In the data rows, 128 means zero.
In each game, the first row plays the second. By how much does the first row win? 10 means about a draw, 20 a big win and 0 a big loss. Wins can go round in a circle. Each row has two weighted sums of its numbers, A and B, taken from their middle values. A row wins by its A times the other's B, less its B times the other's A.
149|065|115|220|097|111|102|127|180|093|093|114|145|125|150|084|193|111|075|079
091|146|057|092|091|142|168|097|139|092|140|147|138|041|115|165|113|119|099|205 ~ 8
121|210|013|114|082|154|158|091|129|084|082|080|115|114|203|134|120|141|112|136
110|148|071|121|104|140|177|078|155|097|125|115|101|068|143|146|116|117|109|164 ~ 12
143|099|169|200|087|177|111|135|176|160|049|108|155|155|180|142|159|123|117|110
133|165|108|161|140|087|085|216|171|073|126|169|151|160|110|147|074|103|082|136 ~ 9
112|172|068|126|182|093|122|135|092|094|212|156|093|114|136|105|068|157|171|192
156|176|108|085|114|162|105|110|054|136|024|069|155|132|142|149|119|176|169|121 ~ 5
160|110|169|100|113|132|140|094|117|137|074|112|143|099|092|144|134|124|141|102
136|118|150|123|077|102|104|203|203|129|115|175|220|165|083|121|127|092|151|109 ~ 11
131|142|127|091|144|139|092|132|073|149|120|126|153|117|105|155|110|185|222|187
174|100|180|111|096|123|133|089|147|129|059|113|146|119|145|145|140|096|105|081 ~ 14
136|111|101|101|157|161|192|029|106|177|133|227|084|028|220|148|094|177|107|182
120|156|133|077|122|150|154|137|139|119|151|167|132|166|088|090|171|061|053|116 ~ 5
131|116|160|164|096|115|097|163|179|181|080|105|180|175|169|125|171|121|127|068
147|071|142|204|075|183|119|101|131|119|068|114|125|150|144|053|187|109|078|086 ~ 10
124|134|125|196|209|111|090|170|165|133|152|146|116|186|168|175|155|071|091|113
145|089|170|191|114|197|113|128|163|178|095|157|157|149|165|150|188|101|152|136 ~ 10
111|137|158|186|213|091|096|173|183|146|163|143|122|189|173|173|178|037|085|105
105|137|153|174|224|095|108|172|168|147|167|135|114|184|158|190|152|075|105|111 ~ 9
098|144|103|114|179|078|121|116|087|125|211|160|049|101|144|089|125|136|117|173
078|139|104|076|130|118|161|125|105|143|173|139|140|097|075|110|133|120|131|148 ~ 10
123|121|131|115|132|104|122|118|090|103|210|111|076|161|071|022|135|129|130|116
126|108|101|071|159|112|130|122|059|150|141|175|140|111|102|084|127|174|133|118 ~ 7
159|109|114|146|104|165|213|042|182|141|057|187|114|104|255|132|084|126|045|091
153|090|200|110|178|169|136|092|117|172|108|160|124|156|129|168|221|060|104|105 ~ 4
151|114|086|145|138|179|221|050|135|141|074|173|092|086|223|158|057|181|106|110
153|124|084|131|131|196|214|062|153|126|079|185|113|092|208|157|045|174|143|121 ~ 10
157|112|185|148|097|109|109|137|162|128|129|138|110|119|132|097|069|168|187|137
087|146|123|140|184|033|068|161|113|142|205|142|106|098|135|167|151|119|135|169 ~ 9
132|115|108|118|152|121|146|122|097|140|103|110|159|151|134|095|131|149|131|057
116|152|125|079|139|105|107|141|049|108|227|153|079|142|048|023|083|146|130|155 ~ 11
151|106|188|162|111|126|099|135|159|155|070|112|141|164|164|126|156|113|084|084
119|136|101|167|078|148|179|083|199|109|083|112|109|104|195|139|159|057|029|098 ~ 10
132|072|103|239|153|179|111|133|168|123|119|157|137|164|155|112|217|110|095|123
105|150|095|181|181|089|163|145|150|099|165|094|076|161|173|095|041|160|114|085 ~ 10
123|115|133|145|119|118|102|172|159|153|117|100|188|163|130|134|138|152|188|102
126|100|157|044|138|135|116|095|052|179|126|144|154|080|110|156|152|151|145|160 ~ 10
110|145|125|126|178|038|081|163|105|117|193|134|104|107|137|151|115|132|129|167
089|108|147|128|099|107|093|166|133|180|161|155|175|109|071|148|131|154|170|162 ~ 13
133|114|151|088|133|133|118|108|057|159|085|126|148|085|109|142|151|156|147|156
132|161|147|158|081|156|116|124|171|071|115|015|103|118|102|201|130|077|164|159 ~ 8
093|133|119|141|179|057|086|171|103|128|183|140|095|095|091|155|087|155|138|196
113|153|193|071|176|080|107|151|078|155|186|107|078|136|084|130|098|121|145|138 ~ 10
131|104|135|143|192|141|110|161|117|145|119|160|174|179|136|152|219|082|094|091
095|090|150|120|113|098|109|161|149|165|166|167|166|110|076|140|148|116|178|137 ~ 9
142|148|158|146|158|108|132|145|140|085|172|099|079|233|100|019|131|090|092|050
144|083|129|137|092|178|156|102|157|133|027|115|206|131|121|175|190|112|096|067 ~ 5
121|191|074|150|153|068|077|187|136|083|132|083|128|164|191|146|084|158|143|131
120|053|129|167|124|173|132|125|102|123|138|164|122|078|061|104|175|153|141|157 ~ 12
118|105|133|134|107|112|091|160|148|166|133|110|177|129|127|128|157|152|203|129
134|119|167|153|091|125|099|158|197|175|071|105|181|182|158|127|171|117|105|079 ~ 15
145|112|094|120|177|137|149|119|105|125|117|097|145|156|144|115|151|166|153|056
129|120|222|200|157|178|120|135|164|183|150|152|081|177|195|144|129|089|153|151 ~ 12
114|094|149|125|088|165|112|122|101|182|134|168|143|073|104|126|133|178|204|202
147|202|173|086|136|111|098|200|105|104|139|155|139|188|075|124|075|088|112|127 ~ 13
166|126|189|178|086|153|114|168|196|119|117|198|137|154|126|125|072|105|131|152
126|179|174|064|153|067|092|155|068|138|189|104|098|141|102|128|089|131|142|136 ~ 12
110|127|075|123|065|133|185|088|167|064|119|133|117|061|126|139|104|114|065|137
138|149|117|136|170|111|140|134|099|084|213|058|087|202|102|039|129|114|169|073 ~ 2
127|107|167|088|119|146|125|113|067|157|116|121|131|094|106|158|137|162|139|147
125|067|125|163|106|167|118|107|088|138|133|123|102|098|109|080|169|178|127|154 ~ 11
159|121|172|130|133|159|145|113|128|144|053|117|135|152|132|180|156|088|099|071
115|140|095|103|118|124|089|162|113|166|144|121|186|118|117|136|137|166|244|172 ~ 11
142|101|115|086|127|087|140|116|120|122|128|140|150|110|109|096|121|173|133|080
132|125|146|204|175|066|100|186|203|108|131|112|137|184|154|154|125|103|088|080 ~ 10
135|148|148|143|199|145|129|152|108|104|213|142|080|241|116|035|161|055|109|103
105|077|165|122|121|100|086|173|157|175|169|160|177|103|092|149|156|109|176|154 ~ 14
122|149|131|085|128|148|180|103|100|144|107|064|122|145|113|115|117|141|126|069
143|092|095|148|104|170|122|103|078|111|109|111|117|105|112|072|164|183|153|138 ~ 10
140|153|073|104|126|145|133|144|077|132|087|093|159|170|147|076|104|229|151|086
113|140|133|179|159|060|093|181|164|116|140|080|118|162|154|163|091|139|105|098 ~ 5
117|154|115|164|156|097|136|166|167|096|192|208|111|175|144|079|101|063|045|122
116|170|083|090|149|118|112|143|042|087|224|109|096|162|076|041|090|150|176|162 ~ 13
121|147|155|168|169|091|084|179|168|115|144|187|125|164|142|158|124|057|052|136
122|112|121|128|179|101|126|147|106|147|087|089|171|134|118|163|150|177|143|067 ~ 8
130|103|099|133|154|125|143|132|104|146|110|104|145|152|134|100|117|200|116|054
118|134|119|189|173|059|089|172|161|105|138|090|110|163|149|150|089|144|100|096 ~ 10
112|153|076|178|177|073|153|134|153|080|174|107|076|169|180|088|060|136|101|088
129|123|076|098|125|157|203|050|107|140|108|218|110|043|191|146|060|180|127|170 ~ 10
135|094|105|076|089|169|143|096|098|150|040|102|192|064|095|182|186|162|168|129
165|087|131|145|102|151|201|042|175|124|073|200|100|083|236|117|083|115|066|090 ~ 5
126|132|123|138|144|019|086|180|155|092|159|120|131|118|128|159|081|125|131|113
116|142|122|145|171|056|078|170|124|124|155|118|112|125|123|149|114|143|149|140 ~ 13
097|097|167|115|107|104|093|162|135|197|152|158|158|099|099|133|167|141|161|156
139|220|138|098|145|104|106|164|096|127|126|056|103|199|136|123|047|161|153|111 ~ 9
136|116|077|146|133|173|229|059|137|139|077|169|112|093|223|150|052|188|123|098
147|138|191|165|117|138|118|129|145|164|116|110|085|154|176|126|071|165|168|124 ~ 12
128|132|121|161|166|033|094|164|161|101|149|107|113|111|135|152|090|127|123|114
093|147|170|116|086|139|097|108|108|132|165|092|074|073|088|182|151|088|132|228 ~ 12
133|160|111|117|151|108|124|158|096|081|192|080|098|197|083|043|082|152|160|094
102|104|102|055|165|094|120|091|038|185|177|169|127|084|125|090|165|149|135|146 ~ 8
129|095|128|137|197|138|117|136|118|170|101|144|178|170|133|173|233|076|090|082
107|143|183|144|093|155|109|111|125|127|130|060|065|087|087|191|139|095|126|188 ~ 6
094|109|092|124|104|153|183|100|152|112|162|158|119|048|105|178|126|107|101|180
128|175|086|059|094|135|161|108|107|102|108|091|146|138|087|092|106|140|130|112 ~ 10
108|099|101|077|180|112|129|110|039|167|180|161|123|097|105|085|157|166|126|143
096|114|089|124|114|132|183|090|171|107|156|162|106|046|104|151|120|106|089|165 ~ 11
141|108|082|126|142|169|223|047|127|142|107|207|103|058|193|138|058|175|126|140
151|090|186|160|106|110|113|121|158|147|085|123|126|134|146|137|169|098|097|081 ~ 11
135|133|143|129|081|137|087|189|164|138|090|167|223|160|097|105|128|118|149|126
103|139|127|046|125|147|167|092|077|153|165|156|128|110|089|101|154|103|126|134 ~ 13
133|132|076|096|130|115|138|133|096|114|115|137|175|141|108|079|101|195|142|097
139|107|078|154|136|180|217|054|143|145|061|157|103|091|212|158|061|188|118|099 ~ 11
142|173|189|099|176|098|118|167|108|118|147|086|092|191|094|139|065|121|161|097
091|106|140|118|126|108|092|171|135|185|162|147|160|112|084|138|145|167|178|162 ~ 12
135|150|153|062|118|162|168|123|122|127|132|173|151|162|097|109|143|059|062|099
142|165|202|083|145|061|102|164|112|122|155|101|103|147|090|116|063|134|103|106 ~ 10
109|155|150|136|075|143|114|111|141|108|150|055|085|074|075|185|135|084|140|197
177|109|105|152|102|143|202|047|174|111|061|190|123|090|248|132|084|129|053|088 ~ 10
146|075|127|074|066|135|150|086|126|121|053|113|202|052|101|175|177|123|123|100
116|158|202|077|185|063|117|166|091|147|201|129|083|130|064|147|075|118|147|143 ~ 8
135|159|179|109|205|132|116|147|121|166|123|119|129|195|130|198|167|063|102|095
090|119|076|123|105|151|192|095|154|116|159|159|114|046|114|176|109|098|102|178 ~ 9
105|144|185|120|105|148|092|106|101|151|160|087|059|060|093|175|168|103|112|243
108|130|148|091|127|112|101|151|070|177|149|152|138|086|084|144|117|174|180|189 ~ 9
132|107|073|105|131|138|202|033|103|148|104|215|099|040|210|129|076|172|127|170
158|055|122|164|083|152|121|097|128|087|108|124|128|092|090|077|164|150|123|116 ~ 7
126|155|151|185|215|107|091|175|174|117|166|148|105|191|155|181|159|071|081|122
119|144|133|114|142|161|156|116|152|129|146|137|134|168|135|109|189|042|090|108 ~ 11
108|139|124|138|163|052|084|167|122|131|168|149|113|105|125|157|100|141|123|158
131|142|104|138|148|062|139|129|153|071|187|135|070|110|134|095|063|134|090|115 ~ 8
149|234|141|088|149|109|084|160|061|124|111|049|107|198|143|115|058|165|160|115
123|135|083|130|076|126|185|078|169|076|127|121|112|070|141|131|108|100|101|137 ~ 13
090|128|112|081|126|121|157|116|126|131|197|140|137|109|090|127|151|081|125|137
131|143|103|089|115|157|171|113|110|113|118|089|153|147|101|112|118|127|147|092 ~ 9
142|146|051|093|164|185|195|048|086|141|118|215|094|050|199|145|064|187|168|198
139|127|113|063|145|163|119|113|041|149|126|142|144|087|092|144|139|173|189|187 ~ 9
138|174|209|114|198|097|102|163|131|152|169|116|098|212|132|147|147|037|096|097
110|160|081|130|170|073|079|173|120|091|176|127|122|106|115|173|073|165|185|192 ~ 11
138|111|182|145|155|159|107|127|135|166|100|137|154|164|156|158|194|059|120|113
130|086|106|090|097|176|138|088|100|163|041|095|182|058|108|181|188|177|143|134 ~ 8
137|144|126|053|131|148|115|120|055|150|106|137|141|081|073|175|112|190|203|184
150|127|182|183|112|142|118|149|157|139|129|116|110|166|154|122|067|157|199|142 ~ 7
154|136|109|151|075|179|097|122|135|143|059|094|163|139|172|146|126|190|206|157
119|196|096|170|151|068|083|195|142|102|103|062|116|166|167|146|050|174|150|125 ~ 13
151|141|134|131|125|128|127|172|126|054|167|152|122|198|053|019|100|074|086|100
134|134|127|129|066|119|089|204|184|138|100|182|237|158|111|125|118|100|149|130 ~ 10
167|126|167|160|119|138|117|121|163|120|122|098|117|149|155|126|082|161|209|134
126|151|128|159|198|125|152|133|152|123|179|168|080|191|177|105|122|064|090|119 ~ 9
146|213|134|092|151|093|092|155|077|120|120|060|119|203|133|116|070|158|176|110
131|146|159|194|156|064|085|162|175|123|118|119|099|169|182|149|152|077|059|073 ~ 11
110|114|114|070|176|101|124|103|042|174|172|175|113|090|123|089|171|160|129|132
121|079|140|118|130|230|160|098|125|186|060|137|184|123|126|180|244|091|112|115 ~ 3
147|108|189|123|178|175|131|105|117|184|077|144|141|161|129|173|206|084|098|099
095|128|074|107|098|161|172|064|123|125|166|148|086|049|145|134|138|134|086|190 ~ 7
124|108|151|109|097|157|149|122|121|161|117|088|147|166|106|085|131|173|164|068
135|118|158|101|124|178|142|118|127|178|128|136|171|201|128|079|196|072|133|075 ~ 11
125|156|105|172|164|099|144|122|139|099|150|100|073|152|180|106|069|143|104|101
093|105|119|084|123|118|156|127|127|114|197|142|135|104|055|100|155|103|126|133 ~ 8
112|127|143|181|201|092|093|162|177|131|158|135|126|183|172|168|178|048|079|111
157|088|122|101|076|182|142|128|159|110|028|166|224|097|073|174|163|103|080|118 ~ 11
118|153|174|135|088|157|098|134|137|102|132|086|074|079|068|172|134|117|124|223
112|122|132|136|166|041|092|164|130|121|169|122|121|114|124|162|103|141|142|133 ~ 6
143|089|133|199|099|189|131|120|138|122|070|114|127|161|148|066|180|136|085|093
135|119|126|108|140|140|130|150|111|137|128|213|182|168|117|079|162|100|063|098 ~ 13
129|095|174|100|151|149|125|116|086|160|126|152|131|080|076|172|161|139|130|157
098|151|185|136|106|149|112|115|135|127|148|100|068|082|071|179|153|079|119|222 ~ 6
147|163|111|086|077|144|149|150|187|072|117|168|169|171|075|087|137|046|069|081
131|122|109|058|134|146|122|120|057|143|110|125|160|076|080|160|105|183|210|189 ~ 5
131|192|112|148|077|169|100|124|135|077|083|000|113|127|107|173|118|115|139|182
138|121|065|118|118|161|204|052|109|139|093|201|112|066|213|141|060|173|155|152 ~ 5
114|147|118|200|172|069|102|168|155|117|132|084|092|163|159|168|089|165|101|105
154|128|111|152|165|209|211|052|146|144|091|219|085|127|246|151|122|105|079|129 ~ 5
109|136|106|085|080|096|145|128|135|107|144|109|150|114|078|085|135|117|119|085
134|154|218|095|157|112|112|159|125|153|154|159|120|184|085|123|106|050|107|126 ~ 10
171|109|140|111|156|151|131|100|098|130|066|090|138|134|106|161|152|144|188|091
127|122|137|075|101|140|132|110|078|181|136|109|154|140|101|064|143|167|195|109 ~ 8
115|123|149|139|105|100|104|152|166|167|098|082|182|152|132|134|137|140|167|097
105|128|055|168|099|161|201|084|176|099|101|088|110|104|168|156|101|134|089|110 ~ 2
136|126|191|186|122|143|125|133|155|153|115|099|080|168|168|126|057|181|179|118
144|175|114|052|089|167|156|140|117|092|114|167|168|155|082|096|096|087|078|114 ~ 4
128|109|183|160|171|159|120|144|121|178|124|138|123|170|140|166|169|093|127|117
144|118|178|147|163|158|123|133|141|178|105|146|156|172|150|164|176|088|119|104 ~ 11
151|121|179|165|129|147|115|139|157|144|142|102|104|157|151|147|085|141|223|132
098|125|087|171|133|206|195|086|180|124|130|136|111|130|176|168|177|055|083|144 ~ 17
117|121|144|161|105|104|101|150|169|174|094|092|178|155|153|145|151|148|167|089
123|105|118|100|159|082|105|142|082|139|122|144|159|104|108|165|163|145|139|112 ~ 8
081|139|107|061|107|131|151|137|105|137|180|140|142|111|076|106|122|130|132|155
110|152|163|139|081|144|114|114|130|092|136|050|075|071|081|179|137|099|129|200 ~ 11
104|141|099|087|122|104|081|162|110|163|160|143|193|117|120|144|147|165|228|176
130|171|120|157|138|094|083|209|163|077|127|164|162|153|108|146|074|110|086|151 ~ 15
151|094|122|135|148|134|152|126|133|130|096|144|151|181|148|106|154|127|097|042
127|074|131|215|154|222|132|107|129|142|114|142|112|163|132|095|219|109|115|121 ~ 8
121|147|130|171|190|118|147|131|161|116|183|155|073|188|195|113|131|044|057|115
117|149|129|165|175|055|087|185|159|118|143|078|119|162|155|167|099|140|112|097 ~ 17
121|103|199|159|112|142|104|138|131|172|172|176|090|109|131|113|096|138|168|198
145|113|103|142|124|191|217|068|160|139|087|255|123|095|191|144|086|108|069|140 ~ 6
119|110|153|145|115|110|110|154|163|177|104|089|169|146|123|149|136|158|177|090
116|200|119|137|065|172|112|136|138|087|069|000|105|133|115|166|091|132|136|172 ~ 9
115|190|050|122|190|082|115|146|103|088|215|152|091|139|157|100|051|147|168|173
095|140|124|131|149|163|150|128|144|147|174|111|133|176|130|121|201|043|102|098 ~ 10
158|157|116|050|097|149|180|140|128|080|117|175|168|152|072|107|106|061|084|084
118|171|082|003|133|128|164|098|041|119|155|123|140|111|078|106|109|149|175|149 ~ 4
122|122|080|125|077|122|178|080|181|074|118|113|108|066|138|136|105|093|082|135
131|112|146|126|131|113|104|125|098|163|123|113|139|116|122|141|128|168|180|130 ~ 11
138|155|151|111|109|139|102|136|095|150|157|143|107|113|121|124|059|195|238|208
096|140|132|134|195|054|077|159|102|145|198|136|082|097|138|156|133|130|127|181 ~ 11
123|114|176|127|092|133|095|180|184|173|124|187|206|160|106|134|161|070|117|126
136|216|114|065|150|114|104|152|061|131|077|056|141|159|126|194|077|166|142|100 ~ 7
144|124|091|138|127|185|222|046|145|132|064|162|089|093|223|151|068|173|113|114
130|137|094|131|067|131|182|066|211|075|091|102|122|088|170|139|154|048|044|089 ~ 5
134|125|182|154|119|129|106|132|132|150|143|128|097|127|153|117|064|180|193|162
126|168|120|165|148|106|140|125|152|094|144|116|084|183|184|093|096|092|051|085 ~ 7
128|097|186|153|081|083|098|141|185|157|105|117|160|144|146|120|186|086|114|074
084|136|063|100|107|125|161|069|121|130|177|141|086|049|157|132|165|109|097|207 ~ 10
141|200|086|108|122|125|097|152|066|093|150|050|094|209|135|013|103|170|144|108
152|115|189|111|123|179|132|142|115|149|085|183|135|143|104|147|151|095|098|121 ~ 10
112|148|091|139|117|195|184|086|180|103|120|151|119|125|173|177|168|024|062|150
143|099|174|114|107|100|114|141|132|139|104|130|139|106|094|127|122|162|137|125 ~ 10
111|164|043|141|101|162|179|096|165|071|108|089|120|105|157|160|106|120|107|139
139|101|144|174|084|173|118|129|167|151|092|107|152|132|137|156|121|168|198|138 ~ 10
122|086|101|141|099|167|118|107|075|118|115|141|128|077|084|082|152|161|140|170
108|134|123|174|172|076|108|175|143|117|133|077|112|146|151|174|095|149|114|102 ~ 6
142|150|115|121|141|118|131|127|087|074|190|082|091|179|104|041|124|122|171|078
124|094|146|142|084|156|098|122|111|167|119|181|143|074|102|120|117|191|171|196 ~ 4
133|220|061|130|144|081|108|146|126|090|147|082|091|183|197|069|035|173|130|115
120|100|146|090|104|127|134|128|103|168|150|125|147|125|074|075|130|151|176|106 ~ 10
106|111|097|082|154|094|097|160|075|137|136|168|181|085|064|149|154|163|144|159
121|189|075|166|152|069|077|198|143|090|112|054|141|171|154|157|081|176|134|128 ~ 3
109|153|049|124|093|133|179|089|158|082|131|092|113|086|143|144|115|122|120|159
108|135|132|184|164|055|092|175|174|129|138|085|121|166|146|156|095|135|123|097 ~ 11
120|161|186|080|160|079|101|162|082|133|177|110|102|144|084|151|080|127|130|125
115|139|143|174|168|083|092|200|178|112|148|166|145|166|120|153|135|075|077|123 ~ 9
108|082|102|136|097|179|118|118|071|145|155|155|116|077|083|078|150|183|160|195
133|117|156|098|120|122|100|143|095|155|129|152|137|103|093|140|138|164|168|171 ~ 11
141|110|225|207|153|181|111|135|163|176|151|148|087|182|170|130|140|098|155|152
119|101|144|073|102|136|142|121|098|171|154|136|163|118|086|074|132|137|177|109 ~ 9
088|131|164|119|096|130|099|116|127|128|160|087|068|074|085|176|159|098|124|233
135|062|107|165|100|172|131|091|081|115|123|124|112|079|098|083|170|163|150|152 ~ 8
168|122|107|114|116|133|141|161|136|093|087|202|206|172|098|079|116|117|093|072
121|200|031|125|070|156|154|090|154|086|078|061|125|113|195|120|094|151|116|146 ~ 2
118|090|161|078|119|146|150|113|089|171|167|165|153|107|067|078|137|126|170|128
144|157|223|109|132|051|104|152|139|126|136|094|115|167|118|119|118|057|093|069 ~ 14
123|152|197|160|081|188|116|150|172|102|104|114|105|133|082|178|160|032|080|172
110|161|090|110|189|046|076|174|111|121|197|136|118|106|130|176|097|156|182|188 ~ 8
145|101|147|157|064|152|110|117|150|156|087|111|162|096|144|143|125|175|191|162
115|075|057|199|127|119|097|139|131|099|112|118|151|103|122|095|157|188|163|148 ~ 12
129|148|189|181|076|173|120|127|193|086|083|035|099|149|094|181|154|048|090|132
116|136|100|148|077|152|183|076|205|119|077|112|119|109|193|122|172|056|031|090 ~ 11
139|134|142|088|103|143|178|097|118|124|108|109|140|159|150|078|149|062|059|062
123|158|146|041|185|081|109|154|047|144|132|154|137|098|074|186|103|155|138|149 ~ 6
134|130|135|213|169|069|111|176|203|087|140|116|102|184|165|136|103|094|073|074
147|114|133|121|213|152|142|127|120|164|125|171|136|182|153|109|184|093|103|082 ~ 4
106|096|110|086|166|087|085|131|065|161|153|146|160|088|113|144|194|151|130|147
111|153|149|141|078|157|107|125|126|103|115|053|094|092|086|169|139|108|146|193 ~ 9
151|110|090|098|159|112|144|117|113|117|128|104|156|157|131|086|136|157|175|064
116|146|118|011|133|119|156|085|060|139|152|128|120|090|096|093|154|114|119|131 ~ 5
